Each row is where one point has got to under a steady rotation. How many steps took it there?
The counts run from 0 to 687.
[ -3 -17  13  16 -19  35  27 -33 -47  -1  44   1 -47   9  12  -6  18  32
  48  15  21  11 -12   9  11  25  25  25  29  38  11   4  20] -> 629
[-14  10  -1  23  24   2  -7  -8   2 -28 -11 -12 -54  14 -28  -5 -57 -25
  26  32 -15   3   9  18  -1 -23 -12 -33   4  42  -1  40   2] -> 535
[-47  41   7 -15  11   7 -21  -3   4  17 -10  35 -18   4 -21 -10 -25 -14
  -1   6  -4  28 -22  -3  45  -4  25 -16  43  -3 -36 -18  46] -> 650
[  4  -9  16 -44 -15 -14   0 -47  -7  40  12  47 -20   5 -16 -17  23  11
  -1 -23  15 -10 -14  10  13  17  23  20  15 -29 -41 -51  24] -> 46
[  6  19  -6 -27 -27 -47  -1 -37   5   7   1  27 -25  -1 -47  25  16 -44
 -12  -7  28 -45   9  46  -5   0   4 -11   5  -9  -3  -1   8] -> 556
[ 13  42  -6   8  12  -9 -17  18  -2  -8  19 -21  -1  -3  44 -34   4 -22
  35  16  13 -33  60 -53 -17 -23  10 -22 -18 -22 -15  23  14] -> 131
[-14  47  24   2 -16   2  14   6   9   9   0  18 -24   0  44   6  20 -11
  15  53   6  16  20  18  -1 -10  11  -2 -15  59  35 -46   3] -> 518
[  6  35 -15 -19   4 -17  -6  30  34  11 -14  12  -5  14 -24 -24  16 -47
  15  -6  33 -14  37  37   9  -3  -2  -7   8  49 -16 -16  55] -> 352
[-21 -47  14  -3  -7   5  49 -18 -22  -8  16 -15 -57   3 -16  -6  -3  42
  50 -14  -7  22 -13  28  19  18   3  42  19  32  -3  28  -4] -> 279
[-10  29  -3 -28  -6 -36 -14  -4 -20  32 -25  24   1 -46 -28  28   6  10
  -1 -29 -10  17 -10 -18  59 -26  20 -13  16 -44 -25  10  16] -> 604
[  9   9 -19   0 -16 -16  29  15  -1  41 -23  24 -10 -43  15  19  64  36
  -5  13 -30  16   6  -8  43  -4   3  46   3   1  -1   9 -16] -> 562
[-14  11  -7  -3  19  10  45  -8  -2  22 -30 -13 -31  25   0  18  17  -6
  17   6 -13  26 -46  16 -23 -15 -48  17 -44 -19 -16 -23  16] -> 661
[-14  37  50 -24 -11 -26  29  22  -2 -27  -8 -22  10  -8  24  -1  10  65
  13   2  17  31 -14  -1  21 -25   8  29  -1  -5   1 -48  26] -> 59
[ -9  19  41  -6 -11 -16   9   2 -13 -47  18 -10  -3 -16 -22 -25 -43  58
  43  -7 -13  20   0 -29  32 -18  27  10  16  27 -13  -2  28] -> 234
[ 17   2 -12 -13 -10 -28  50  20  20   6  11  25  14   1 -11  10  70  28
  -5  -3 -33   4  13 -11  26 -21   0  53   0   0 -38   3   7] -> 100
[-33  30  22  12  18 -24 -20   7   0 -31  -1   5 -30 -13 -17 -22 -57 -10
  26  20  -9  26  29   1  33 -29  20 -33  11  14  -3  44  -9] -> 185
[-16  25 -17  36  12  32  -5 -15 -35  17   0  30 -19  30  18   2  13 -68
  17  -5   7   0   7   3   0 -37  -7 -19 -23 -18 -16  28 -11] -> 547
[ 44  24  33   7  -4 -50  -8 -30   4 -13  20  32 -44   0 -27  23   1   1
 -15  15 -13 -20  11   2 -17 -38  -8 -14 -47 -47 -12  14 -25] -> 552
[-26   9   8   7  39 -35  -7 -14  15  20  -3  14 -67  -2 -18 -14 -25 -48
  44  15   5   0  15  27 -13  -7 -10 -24 -36 -14  -3  19 -11] -> 136
[-44  20  -7 -19  33  -5  35  -4   7  36 -35 -11 -35   1   4  29  23   2
   9  34  -5  30 -41  14   3  -8 -26   7  -9 -21  -5 -26  23] -> 312
[  7  29 -18 -18  26 -15   8  -5  36 -12   9  -6  -4   8 -45  -3 -27 -39
  21   6 -18 -39   1 -12 -12 -32  -9 -27   8  27 -51 -19  53] -> 190
[-15  35  20   7 -21  17  47  -1 -32   6  -5   9   4  12  19  19  38  -2
  28 -18 -33  26 -14 -14  32 -67   4  21 -28 -19  -6  -5  -7] -> 151
[-25 -17   1 -23 -10 -21  -3  19   0  22 -39 -19   2 -28  43 -33   4  50
  13 -22   2  -5  31 -12  34  20   9  54  17   5 -14   8 -38] -> 225
[ 20   6   2  -2  11 -19  26 -46   4 -25  18 -30 -23  -4 -33  31 -22   2
  21  41 -44 -49 -13 -41 -21 -35  -9 -24 -10  20 -27   3  -3] -> 28
[-28  15  16 -25 -47  -1  31 -43 -21  -6 -45 -29 -17  17  -1  24 -17 -37
   2 -13  15 -10  -6  50 -10 -23 -13   2  -4  20   7 -18 -31] -> 618
[ 41 -26  -5  26 -19  -3  14 -20 -13 -15   7 -12 -48   3 -14  -1  12  14
  12  15  22 -25  33  43 -16  24 -13  15   1  61  10  38 -11] -> 627
[ -5   3  -4  -4   7  21  62  -2  -6  26 -12  15  -2  12  12  12  46  10
  28 -15 -35  28 -34 -19  17 -28 -27  46 -25 -30 -35  -7  12] -> 150
[-34 -10  14 -14   1 -23  42   3  10 -11 -11   1 -35   6  22  29  56  32
  -6  25   5  34 -22  43  18  14  -4  40  21  15   3   7 -14] -> 566
[ 18   2  21 -16 -31 -13  -9 -57   4   6  -4  43 -28  23 -18   0  18   5
 -47  15   6 -20  -7  36 -18  10 -11  26   7 -15 -45 -37  -9] -> 507
[ 11  53  13  21   3   5 -16   3 -52  -8  -9 -17 -19 -33  30  10 -41  52
  37  19   4   3  -4  -8  31 -20  28 -18   9  29  22 -13  11] -> 122
[ 11  23 -15   2  26   9 -13 -37  -7  28  -7 -37 -16  -1  10  21 -26  -6
  24  27 -28 -59 -13 -21 -29 -10   8 -31  -6  11 -45 -31   6] -> 78
[ 34  44  19  -9 -72  -6 -10 -34 -34  -8   3  34   4 -10   2  -8  33   5
 -34   3  17  -7  26 -18  13 -14  36   2  33  -8 -17 -26  16] -> 509
[ -1  18  21 -17 -23 -48  -9 -23 -29 -14  12  25 -28 -22 -36  19  17  24
 -22 -24  25  10 -14  11  38  -6  16   8  15 -64 -14  28  -1] -> 554
[-17  19  27   0 -35  -7  10 -23 -46 -28 -35   8  -8  21  -1  33   0   5
 -25 -22   0  23 -21  43  33 -25   7  20   7 -30  -6  16 -38] -> 155
[  1  37  -2  10   9  26  -2 -47 -26  11   6 -28 -16   3  12  22 -34 -39
  41  15   2 -38 -19 -18  -7 -22  17 -56  15  27 -18 -18  17] -> 77
[ -5  32 -25  -2 -10  -7  48   5  23   5 -12  11  -5  19  -4  21  66 -55
  -8  41 -16  -5   7  -6 -12 -36 -18 -14 -20  21  -8  16  11] -> 610
[-18  -2 -10  -3  51  -7  10 -25  -5  12  17 -28 -67  -6   3  31  11  17
  22  57  13  -7 -44  18 -23  25   0 -17   7   1  -6   0  32] -> 424
